In the data rows, zero lies at 7.5, halfway between 7 and 8.
Some points:
[ 5  8  9  7  6 15 10  6  9  7  8  6  5  9  7 13 13  8  7  6  4  5  8 13 14  7
  6  7  9  7  7  6  9 13  7 12 12  6  5  7 10  6  6  8  5  7  8  7  6  6  9]
[12  5  4  5 10  9  4  7  5  5 11  5  5  7  5  6  5 10  7  4 11  9  5  9 12  6
  9 11  5  4  6  8  4  9  6  6  5  8  4 10  5  9  6  6  6  8 11 11  3  6  6]
[ 6  6 10  7  5  5  8 15  6  6  7  7  6 11 10 11  5 14  9  6 13  6  6  6 10  6
  6  5  5  7  6  5  7  9  7  8 10  6  6  9  5 12  6  8  7  5  7  6  8  6  7]
[ 6  5 14  6  6 10 10  5  9  7  9  5  5 10  5  7 13  8 11 15 11  9  8  8  9  7
  6  5  4  6  7  4  7  5  6  7  4  7  6  7  7  5  6  7  5  5  6  5  4 10  6]
[ 6  7  7  4 11  5  4  7  7  7  6  9  7  7  7  8 10  7  4  6  5  6 10  5  6  8
  9  7  6  6  7  8  4  5  4 10  7  4  7  6 15  7  5 13  9  5  4 12 11 10  9]
[ 7  8  7  6  6  7  6  7 10 10  5  9 10  7  9  7  8  6 14  6  6 14  8  7  8 10
  8  8 12  8 11  8  3  6 13  5  5  9 11  7  8  7  6 10 11  9  9  6  6 10 12]
[ 8 10  7  4  6  5  8  7  4 13  6  6  7  6  3  8  6  7  9 10  8  6  6  5  7 10
  5 12 14 13  8 10  7  7  5  9  7  9 10  5  6  6 11  6  5  9  8 12 11  6  5]
[ 8  8  3 11  8  7 11 12  6  6 14  7 13  6 13 11 12 12  8 13  8  7  6  5 12  7
  8  7  8  7  8  8  6 11  6  5  7  6  6 13  8  8 11  5  7  6  6  6  8  8  5]
[11  5  5  5  7 14  7  9  9 10  9 10 11 13  6  7  6  4  4  6  7  7 10  7  6  7
  6  5  5 13  6  5 13  6  5  5  5  3 11  5  4  9  5  5 11  6 10  5  7  6  7]
[ 6  6  6 11  6 10  4  9  7 12  5  6  6  3 13  6  8  9  4  6 12  8  8  6 11  7
  6 12  5  6  5  6  8 12  6  5  9  6 15  3  7  5  7  8  6  5  6  9  5  7  6]
[ 9  5  7 14 12  4  7  7  5  7  5  7  6 12  6  8  8  4  6 13  5 10  7 13 12  7
  6  5 12  6  7  4  6  8  6  8 10  6  8 11  8  9  7  6  7 11  6 14  6  6  5]
[10  9 13 11 13  8 13  8  5  7  8  7  5  4  5 11 10  7  6  4  6 13  4  7  7  4
  9  6 10 11  7  5  6 10  9  5  8 12  6  6  6  9  7 12 12  6  6  6  5  5  4]
[ 5  5  5  5  7  7  7  4  8  5  5  7  5 14  9  6  7 11  7  4  5  7  6  5  8  9
 10  5  9  5  6  5 10  6  6  4  6 14  9  8  7  5 11  7  4  9 11  6  9  5  6]
[10  8 11 12  5  5  8 11 13  8  8  6  9 10  8  8  5  9  5  4 13  5  7  7 11  8
  7  8 15  7  6  8  8 10  8  7  5  6  4  6  6  6  6  6  7  4  5  9  7  6  7]
[ 4 13 12  5 10  3  6  6  7  5 15  8  9  9  7  7  5  5  8  6  6 10  9  9  8 11
  7  6  5  8  7 12  9  8  7  7  7  6 13  9 11 12  8 10  6  6  8  7  5  6  6]
[ 7  7  5  9  7  5  7  7  5  7  7 12 14  5  4  7  6  8 11  7  7  6  5  8  7 10
 13  5  6  6  7  8  9  7  6 15  5  7 11  6  9  6  7 13  8  5 12  8  9 10 10]
[ 6  5  7  5  8  5  6  8 11 11  5  5  7  4 12  6  6  8 13  5  5  6  6  7  7  4
  8 10  6  7  4  8 11  9  5 12  6  6  7 13  6  5 11  4  8  5  6  5  5  5  7]
[ 4  7  4 10  7  7  6 10 14  7  7  5  6  6  6  5  6  9  7  7 10 11  8  4  6  7
  6  7  9  9  7  6 11  4  6  8  7  6  5  6  8  6  4  7  5 15  7  5  9  4  6]
[ 8 11  6  6  7 12  5  6  7  5  8  7  9 11  8  6  6  8 14  5 10  4  8 10  5  4
 10  9 10 12  4  7  7  5 11  6  7  7 12  6  9  5 11  9  9  9  5  9  6 10  6]
[10 13  7  6  6  6 12  5  8 10  6  5  9  7 13  7  7  4 10  6  7  8  7  5  5 11
 11  8  7  4  8  3  6  6 11  9  7  5  8 10  5  8  6  8  4 10 11 14  9  6  5]
[ 9 12  7  7  5  8  6  9  9  3  4  9  6  6  7  4  9  6  6 12  5  7  4  9  4  5
  6  4  9  8  4 12  7  6  6  5  8  9  6  6  7  6  4  5  4  5  7 11  4  7  6]
[15  7  8  8 11 10  4  5  7  6  9  6  5  5 10  7 11  7  6  6  7  7 13  6  5 13
  5  6 10 11  7  5  7  8  5 11 10 15  9 11  7 13  6 10  8  6  5  4  8  7  7]
[ 6  4  5 10  4  6  8  5  6 12  6  6  4  6  7  6  7  6  8  5  7  5  7  6  7  8
  8  5  7  7  8 13  8  6  7  9  5  6  8  7  7 13  6  9  7 12  4 10  7 15  4]
[ 4  6  6  7 10  7 12  6  6  4  5  7  7  5  6  8  9  5  6  8 15  7 10 15  8  7
  7 13  5 15  6  5  6  6  7  6  5 10  6  8  5  7  5  6  5  6  7 10 13  8 13]
[10 14  7  9  8  5  7  9 11 11  7 10  5  5  6  5  6 12  7  5  5  6  7 11  6  6
  6 11  7  6 15  4 10  6 10  5  7  5  6  6  7  7  5  4  5  7 10  5  8 10  9]
[ 6 12  6  5  6  5  7  8  6  6  9  4  7  6  7  9  6  5  6  6  5 14  8 12 11  5
  7  5  6  5  7  6  5  5  5  7  9 12  7  5  5  5  6  4  9  6  4  4 12 12 11]
[ 6 10 12 12  7  9  5  7  3  4  5  8  6 11  9 11 10 12 10  6  6  9  6  7  5  6
  5 12  6  7 12 11 10  7  4  6  4  5  6  5  5  5  6  6  8 13  5  6 10  5  6]
[ 6  7  8  6  6  6  5  6 13  6  8  7  6  8  6  7  7  9  4 10  6 14  6 11  5  5
 13 12 14  5  9  7 12  7  7  6  8  5  8  8  6  8  9 11  9  4 14  5 13 12  5]
[ 4 11  8  7  9 12  8  7  6  6  5  6 12  9  5  7  5  9  4  6  6  8  7  4  6 10
  5  6  5  7  6 10  8  7 10  9  9  6  7 13  7 11 10  6  5  4  9  9  6 10  6]
[ 6 11  7  8  5 10  6  5  5  7 11 14  8  4  6  6  7  5 12  8 12  5  9  5  7  4
  4  7 11  5  8  6 10  8  7  7  6  7  5  8 10  5  5  8 12 12 10  9 10 11  7]
[ 5  8  6  5  7  6  6  5  7 12  5  9 11  6  8  7  7  4  6  8 10  4  5  7  8  7
 10  6  8  5 10  7 11  6 12  8  7  7  5  5  4 10 11 10  7 12  6  4  4  6  9]
[ 4  6  5 12  8  6  8  8  6  7  9  6  8  9  5 13 11  5  7  5  6  5 15  6  5  6
  7  7  9  7  6  7  8  9  7  4 13  8  7  5  6  7  6  6  8  5  8  9  4  6  8]
[ 9  5  8  7  6  8  7 11  8 10  7  8  6  7 14  7  5  5  5  8  5  4  9  6  7  3
  8 10  4 13 14  7  7  5  8 11  6 15  7  6  7  5  6 10  9  6 13  9  8  5  5]
[ 5  5  6  6  6 11  7  7  7  7 10 13  4  5  5  6  9  8  8  7  6  6 11  8  7 13
 14  6  6  5 10 10  8  6 13 10  8  6 11  7  7  6  6  6 15  7  5 10 12  3  4]
[10  9  5  7  5  5 12  6 11  6  7  7  8 10  9  6  5 11  4 14  7  5  7  6  9  6
  5 13  7  5  5  8  4  8  7  6  6  7 10 15  5  5 11 13  8 11  6  5  6  6 10]
[10  5  5  7 11  8 12  6  7 11 10 10  8  7  7  5 10  7  9  8 10  9 11 11  5  6
  3  6  6  4  6 15  6  5  8  7 10  7  5  4 10  9 12  8  8  5  7  8  9  4 11]
[ 9  5 12  3  9  7 10 10 11  4  5  6 10  4  5 11  7  9  5  9  6  9  9  5  6  8
  6  6  6  5  8  8  7 13 10 10  8  8  7  5 10 10 13  4  7 13  6  8  6 12 12]
[ 6  6  6  8  5  6  8  7  7 11  8  5  4  6  6  6 10  6  4  7  6  4  4  9  5 10
 11  4  6  7  8  8  5  6  6  7  5  5  5  7  9  6 13  7 10  6 10  6  7  6 15]
[10  5 13 11 13  9  8  8  6  7 10  5  8 10  5 10  9  5  9 11  6  5  5  3  9  4
  8  7  7  7  7 10  6 12  7  7 13  6 12 10 10  8  4  5  4  9  8  4  9  6 11]
[10  5  5  7  6  5  5  6  5  6  6  8  6  7 10  6  5  7 10 11  6 13  7  5  7 14
  7  9  4 14 10  9  6 10 15  8  9  7  4  5  8  5 10  9  9  9  8  5  8 10  8]
[ 6  4 12  8  7  8  8  6  6  6  7 10 14  9  8  5  5  7  7  6  6  5  4  9  5 13
  8  9  6  6  5  7  4  5  4  6 12  8  5  7 13 12  5  4 10  6  8  4  6  6  5]
These points spread out most along one direction. Take the direction at right angles to it along which they spread out most. Go by this last direction. Where along it does each point below lie, from 0 to 99? The average is 50, and the first point in the table lies past the average. One standard deviation of the points above along it is 16.
[ 9  5  7 14 12  4  7  7  5  7  5  7  6 12  6  8  8  4  6 13  5 10  7 13 12  7
  6  5 12  6  7  4  6  8  6  8 10  6  8 11  8  9  7  6  7 11  6 14  6  6  5] 55
[10  5  5  7  6  5  5  6  5  6  6  8  6  7 10  6  5  7 10 11  6 13  7  5  7 14
  7  9  4 14 10  9  6 10 15  8  9  7  4  5  8  5 10  9  9  9  8  5  8 10  8] 54
[ 8 11  6  6  7 12  5  6  7  5  8  7  9 11  8  6  6  8 14  5 10  4  8 10  5  4
 10  9 10 12  4  7  7  5 11  6  7  7 12  6  9  5 11  9  9  9  5  9  6 10  6] 46
[ 9 12  7  7  5  8  6  9  9  3  4  9  6  6  7  4  9  6  6 12  5  7  4  9  4  5
  6  4  9  8  4 12  7  6  6  5  8  9  6  6  7  6  4  5  4  5  7 11  4  7  6] 46
[ 4  7  4 10  7  7  6 10 14  7  7  5  6  6  6  5  6  9  7  7 10 11  8  4  6  7
  6  7  9  9  7  6 11  4  6  8  7  6  5  6  8  6  4  7  5 15  7  5  9  4  6] 25
[ 6  4  5 10  4  6  8  5  6 12  6  6  4  6  7  6  7  6  8  5  7  5  7  6  7  8
  8  5  7  7  8 13  8  6  7  9  5  6  8  7  7 13  6  9  7 12  4 10  7 15  4] 56
[ 6  7  8  6  6  6  5  6 13  6  8  7  6  8  6  7  7  9  4 10  6 14  6 11  5  5
 13 12 14  5  9  7 12  7  7  6  8  5  8  8  6  8  9 11  9  4 14  5 13 12  5] 33
[ 5  8  6  5  7  6  6  5  7 12  5  9 11  6  8  7  7  4  6  8 10  4  5  7  8  7
 10  6  8  5 10  7 11  6 12  8  7  7  5  5  4 10 11 10  7 12  6  4  4  6  9] 45
[ 6 10 12 12  7  9  5  7  3  4  5  8  6 11  9 11 10 12 10  6  6  9  6  7  5  6
  5 12  6  7 12 11 10  7  4  6  4  5  6  5  5  5  6  6  8 13  5  6 10  5  6] 33
[10  8 11 12  5  5  8 11 13  8  8  6  9 10  8  8  5  9  5  4 13  5  7  7 11  8
  7  8 15  7  6  8  8 10  8  7  5  6  4  6  6  6  6  6  7  4  5  9  7  6  7] 25
[10  5  5  7 11  8 12  6  7 11 10 10  8  7  7  5 10  7  9  8 10  9 11 11  5  6
  3  6  6  4  6 15  6  5  8  7 10  7  5  4 10  9 12  8  8  5  7  8  9  4 11] 74
